Rows are one point carried round by a steady rotation, each followed by how many ticks it has turned.
The counts run from 0 to 320.
[ -9  -4   9 -19 -12  -1   8  -6   4  -8  -9  -9 -40  21   9  15   8  -5
 -19 -16 -11  18 -12 -12  -9   7 -11  -7   5  -5 -27  -2  28]
141
[ 11 -10   4  18  12 -15 -18 -15  24  14   2  -3 -24 -11  -8  10   9  -5
  12  -8 -10  18  -9   8 -13   5 -18  -7 -23   4  31 -13   8]
279
[  1 -11   5  14  -5  -2  13  -4   6  -4  14 -27  -9 -24 -15  21   7   9
 -13 -12  -6   9   2  21 -28  -4 -30   0   9 -20  13  16  10]
182
[  1  11  15 -13   7   0   3 -23  -3  13  11 -29 -23  -6   3  -1  -8  12
  -9  -1 -25  22 -17   1  -3 -12   2   4   5  15  18  11  32]
237
[ 12 -16  11  19   3   9  12  17  -2   2  -9  24   9  -6 -10  18   8 -23
 -10 -14  -3   4  32  20 -13   9 -14   5 -14 -16  17  15   4]
118
[ -7  -9   3  -5  12  -3   2 -20  -1  22   9 -18 -27 -15  -7  -1  -1   9
 -19   0 -19  19 -18 -10 -17  -7 -17 -17   4   6  21  -2  33]
234
[ -5  -7   6  28  11   6  -3  -6 -13   9   3  -9 -13   0   0  12  17  15
   0 -10  20  -3   7  23 -19   1  -1   1 -24 -17 -10 -40  -4]
40
[ -7   6   8  -7  -7   4  21  -3   1   3  -3 -42 -25  15   7   7 -13  10
  -6 -11 -23  22  -3  17  -3  -9  -3  14  10   2 -12  15  24]
191
[ -4 -13  12  19  16  14 -21  -7  11  -1 -23   1  -5   5  -8   5  19  -9
   9  -7  -1   8  15  29 -10  -9   9   1 -44  11   4 -11   5]
54
[  1  -9  10  -2  -5  -4  -1 -16 -23  -3  -5   2 -34  -1  14  13  30  -2
 -13  -9  17   1  -3  -4 -25  11  -5  -8  -4  -6 -19 -31  21]
91
[ -6  22  32   9  18  16   2   5 -30   1  14  18   2  15  12  -5   2  15
 -17  -1  10  -9   9  17  -7   8   4  20 -25  -6  -4 -15  10]
305
[-10   8  31  -1  32  23 -17 -11  14  15   4   4   4  10  -5  -9   3  -1
  -9  -9 -11  10   8  25 -12  -9 -15  -2 -26   2  15   9  18]
290
[  5  27  29 -12  15  15   7  -4 -26  12  11  13 -14  19  25 -13  -8   7
  -9  -9 -12   3  -1   0   7   9   8  20 -12   8   3 -12  21]
301
[ 10  -2  -5   6  -1   2  31  17 -14  -3  -1  -5 -25 -19 -11  20 -11  -1
 -25  -4 -22  23   9 -17  -1  -1  14  -5   8 -13  16  15  27]
174
[  8  13   9   7   0  -1   8  -3  -8   4   4  12 -37   9   0  13  20  20
  -2  12   2  30   9  -6  -1  -5  37  15 -21 -11  -9 -16  14]
317
[ -2  15  14  22  10  18   9  -5 -16  -3  17 -13 -12   6   3  13   6  19
   7  -6  18   1  12  29  -3   0  16  26 -16 -17  -1 -25   2]
37
[  4  -1   9   1  23   4  18  -6 -30  31  14   7  -7 -12   9  -8   3   4
 -12  -9   6 -18   8  19 -20  14 -19  -3 -11 -13  15 -23  11]
26
[  3  17  29   0  22  18 -14 -15  17   7   9  -2  -6  10  -2  -4  -3   0
   0 -11 -20  19   2  24   1  -9   0  13 -22  11  20  17  21]
288
[  0   1   1   6   7  16  -8  -8   3   9 -22 -10 -35  14   4   9  11   0
   7  -7   0  26  13   5   4  -9  33   0 -32   7  -9 -24  14]
49
[-14 -12   7  24  19  -5 -10  -8   2   1  11 -12  -4 -24 -24   7   1   9
 -23   1  -9   9 -12   4 -22  -6 -23 -19 -10  -3  26  -3  19]
230
[ 22   2   5  -5  -7   3  27  12   4  -6  10   5 -27   3   4  24  -7 -16
  -6 -22 -12  20   7  -8   8  20  -3   6   6 -21  16   7  23]
126
[ 12  -1   5  -9  15  13   1  -4   5  18 -18  21 -20   8   4  -6   0 -27
  -2 -13 -20  13   7  -3  10   9  13  -6 -28  19  22  -4  29]
63
[ -2  17   9  16  21   8 -10  -5   9 -14  -3 -11 -16  -3 -18   2   7  16
   1   6 -17  11  -6  13   5 -16  23   1 -33  22  18   2  20]
4
[  3 -16   6  29  -2 -14  19  29 -22 -16  -5  16  10 -21 -14  15   2  -3
 -21   6 -13 -12  16  17 -14   7  -6   1 -15   5  18  11   5]
166
[-19  -4  23   4  21   8   1 -14 -22  23   7 -16   9  -4   6 -11  -2  15
 -20   0  -5  -3   5  29 -26 -13 -19   3 -10   4   5   6  16]
244
[ 12 -11  -7  29  -1 -24  12   9  -7  28  11   1 -36   1   4  10 -10   7
  14   6   0  13   1   2  -4  16   4  11 -13   2  13 -36  -4]
265
[  7  16   7  -4   9  11  27  -7 -19  17  24  -6 -27  10  14   3  -7  13
   4  -6   6   7   7   8   6   5  21  25  -4 -14   4 -23  12]
33
[ 10  -4  13 -14   7   4  17  -7  -8  13  19  31 -23   0   7   3   1 -13
 -19 -14   5   4  -4  -8  -6  25 -14  -6  -5 -14  22 -18  29]
76
[ 13  13   7   8   0 -10   8  -1 -23   2   1  12 -40   1  14  11  15  10
   1   4   1   9  -3 -15  -1   9  27  13 -16   6  -5 -33  12]
315
[  8 -11   1   8  20  -3 -19 -14  15  22 -11  -6 -31  -7  -4   0   1  -9
   0 -14 -17  22  -9 -11 -10   2 -11 -19 -20   4  21 -16  18]
281
[ 17 -20   3  10 -11 -17   2  -1 -19   1 -30  10 -12  -8  14   7  26 -26
   6  -6  -9  -4  11  16 -16   8  -6  -1 -22  23  -5  -2   6]
106
[ -3  -6  18  -1  -9   7   5 -10  -5 -11 -21   1 -13  16   3  13  33   3
  -2   7   9  23  20  25 -11 -13  25  15 -15   3 -24   8  18]
99
[ 20  -8  -9  15  -7 -17  27  20 -22  -7  -2  -1 -21 -27  -3  18  -8  -7
 -16  -7 -23   4  -3 -12  -6  14  -1  -6   4   0  25   3  18]
171
[  0  16  21  -5  31  22 -13 -11  10  16  -8  -8 -17   7   0  -7  -7  -5
  -6 -15 -24  24  -1   0   4  -7   6   0 -21   6  15   5  25]
286
[ 14 -16 -11  17  -3 -17  24  19 -23   2  -5   8 -14 -29 -10  15  -2  -9
 -25   1 -19   1   2 -11 -13  14  -6 -14  -2  -4  21  -1  12]
170
[  3 -16   2  12   2  -2   7  -3 -10  -2  -3 -34 -18 -24  -4  16   5   2
 -17 -21  -9   1  -3   5 -29  -2 -33 -15   8 -16   6  -2  13]
184
